(in the rows, 128 means zero)
Each path below is one point turned by a fixed rotation once a step. After each direction that follows a path, write how fast that rotation turns it, in degrees each step (0 if it stays still).
Each turn is a multiple of 5 degrees from 10 to 175, or 0.
Each row of a path follows its step; steps can be skipped.
Path 1:
step 1: [127 132 116 133 133 124 125 129 123 120 137 132 130 130 115 129 132 134
 134 128 132 119 114 122 125 136 129 134 129 126 114 135 118 119 124 126
 134 140 128 125 116 132 121 128 124 117 119 120 131 115 129 125 129 129]
step 2: [129 140 132 129 133 131 131 133 130 138 127 126 117 129 128 126 123 135
 125 111 133 125 130 134 124 130 132 124 130 135 126 125 138 126 122 121
 129 136 125 130 143 129 129 130 139 121 127 120 127 126 133 118 150 121]
step 3: [129 127 120 127 112 128 125 125 133 128 133 130 127 125 125 135 128 137
 117 129 118 128 125 142 135 126 138 121 132 123 128 121 138 135 120 126
 124 132 125 128 131 136 129 126 118 125 134 121 134 126 123 128 121 149]
step 4: [134 117 119 131 137 129 130 129 148 118 123 135 138 131 129 126 130 126
 127 137 132 122 133 125 131 130 135 128 131 138 141 123 130 129 131 131
 121 117 123 122 140 125 127 117 137 115 127 124 134 128 131 130 123 121]
step 6: [139 122 132 115 130 116 133 130 129 133 124 131 128 129 129 119 131 118
 136 132 126 130 129 126 131 113 123 120 117 129 127 135 120 141 133 136
 137 120 122 138 119 132 137 126 121 131 134 129 129 123 117 129 123 124]
step 7: [123 122 124 139 130 135 124 127 120 123 119 125 125 132 133 138 130 132
 133 133 139 128 131 114 115 126 117 136 121 127 111 128 129 120 133 131
 136 124 131 136 118 125 129 118 135 133 116 128 130 130 122 126 130 132]
step 8: [125 127 136 127 133 133 134 124 120 130 128 134 119 123 119 130 134 127
 125 119 125 127 130 125 126 132 129 127 128 120 118 130 138 137 133 116
 132 135 139 128 125 134 120 138 120 125 129 142 126 123 123 127 141 108]
step 9: [122 123 134 123 123 122 130 127 134 126 134 126 122 134 128 128 124 130
 123 123 124 131 106 123 128 138 139 131 128 110 120 122 131 119 128 128
 129 133 116 126 123 134 130 125 133 129 132 112 122 120 128 135 133 133]
step 10: [117 133 121 142 131 129 126 130 126 123 125 130 120 135 131 141 136 128
 126 119 134 130 127 136 142 120 136 128 133 138 126 125 127 132 121 124
 126 133 118 121 140 126 122 131 138 118 128 123 125 133 134 136 121 120]
step 11: [132 125 126 127 132 126 128 123 138 131 131 124 142 121 124 131 124 133
 135 123 130 126 125 137 122 145 125 125 123 129 136 131 134 133 114 130
 117 140 123 129 144 124 126 137 117 133 134 134 128 125 130 131 118 137]
Speeds:
[126 129 126 126 126 129 131 127 130 130 130 126 130 128 126 128 127 129
 127 132 126 128 129 130 128 126 126 131 129 131 129 131 128 130 127 130
 127 128 129 127 131 127 130 124 129 126 129 127 130 128 126 126 130 128] : 40
[128 130 128 126 128 126 129 129 130 123 130 128 127 130 127 130 127 131
 127 129 127 130 129 126 129 129 128 128 127 128 128 127 126 130 127 129
 127 125 126 127 133 127 128 131 129 132 128 129 128 129 129 130 124 126] : 60
[129 129 129 129 125 128 128 131 124 129 127 125 127 128 127 128 128 127
 127 127 130 130 129 129 128 125 129 130 129 128 127 127 130 131 128 129
 126 129 130 123 128 129 125 129 126 128 127 128 129 127 126 126 123 127] : 145
Path 2:
step 0: [142 119 132 130 129 131 120 126 126 131 130 133 128 133 117 129 125 127
 133 150 135 127 117 139 134 132 143 141 131 136 134 132 120 125 130 126
 122 127 134 122 142 123 130 127 127 130 128 137 125 126 129 129 118 134]
step 1: [145 129 116 123 125 137 128 130 135 120 127 135 133 126 116 119 129 122
 129 132 131 127 124 150 125 135 130 130 128 127 132 124 129 128 130 126
 130 116 129 116 146 127 133 127 125 139 130 133 132 120 123 129 133 127]
step 2: [140 121 132 125 125 129 117 125 133 122 134 121 128 134 124 125 120 130
 128 138 133 126 119 136 120 124 130 136 124 134 116 123 142 125 126 124
 139 123 130 119 149 135 120 135 127 138 127 123 132 127 130 133 125 138]
step 3: [140 127 133 131 134 131 125 138 124 139 130 126 130 135 122 126 128 127
 130 142 122 122 132 136 132 133 136 131 132 140 128 115 128 130 127 116
 133 121 131 121 145 132 114 128 127 138 137 135 125 120 133 136 128 120]
step 4: [145 125 131 138 132 124 124 130 141 124 128 128 137 133 127 132 121 119
 129 131 134 130 121 135 125 126 137 128 132 139 130 129 121 120 131 123
 120 126 133 112 142 126 130 136 123 140 129 129 132 122 133 143 135 125]
step 5: [131 119 134 118 128 134 125 129 137 122 129 128 124 139 124 133 133 127
 135 143 141 130 131 140 128 132 128 140 131 128 140 125 133 127 122 124
 131 115 129 115 136 128 125 133 118 139 137 129 136 132 128 141 129 129]
step 7: [127 123 142 129 125 118 126 132 139 129 124 119 124 143 127 125 132 127
 130 136 131 114 125 136 120 133 134 135 123 137 133 129 125 122 130 124
 125 129 131 121 144 123 114 134 134 143 128 126 119 125 131 137 132 131]
step 8: [132 121 130 131 127 128 120 132 137 137 124 132 122 146 124 129 124 127
 133 131 134 123 124 149 137 137 136 124 130 134 134 120 126 129 131 127
 123 129 134 113 131 125 126 134 120 139 128 129 128 129 124 130 125 111]
step 9: [135 116 126 133 122 121 118 125 137 115 121 128 137 142 114 132 128 121
 132 129 141 123 122 141 134 128 131 127 131 132 139 125 132 133 116 132
 123 122 134 121 133 133 126 133 133 136 126 128 124 123 120 135 128 137]
step 11: [128 120 131 133 126 128 117 134 129 128 130 126 129 137 125 119 121 121
 133 134 119 124 114 139 138 135 138 123 130 134 131 131 126 131 125 122
 132 134 136 115 141 116 116 139 132 132 122 127 126 120 127 133 116 135]
Speeds:
[128 131 128 128 130 128 129 129 132 127 130 126 129 126 129 130 126 127
 128 130 129 129 132 124 128 127 127 127 127 128 130 127 127 128 129 125
 130 127 129 128 129 127 126 132 126 126 132 126 131 127 131 130 128 127] : 35
[125 126 129 130 129 130 130 131 127 129 125 128 126 127 125 127 126 127
 129 129 126 132 125 130 129 128 129 129 127 127 128 127 126 129 127 129
 130 128 129 127 127 130 124 126 125 125 130 130 129 126 127 126 127 125] : 140
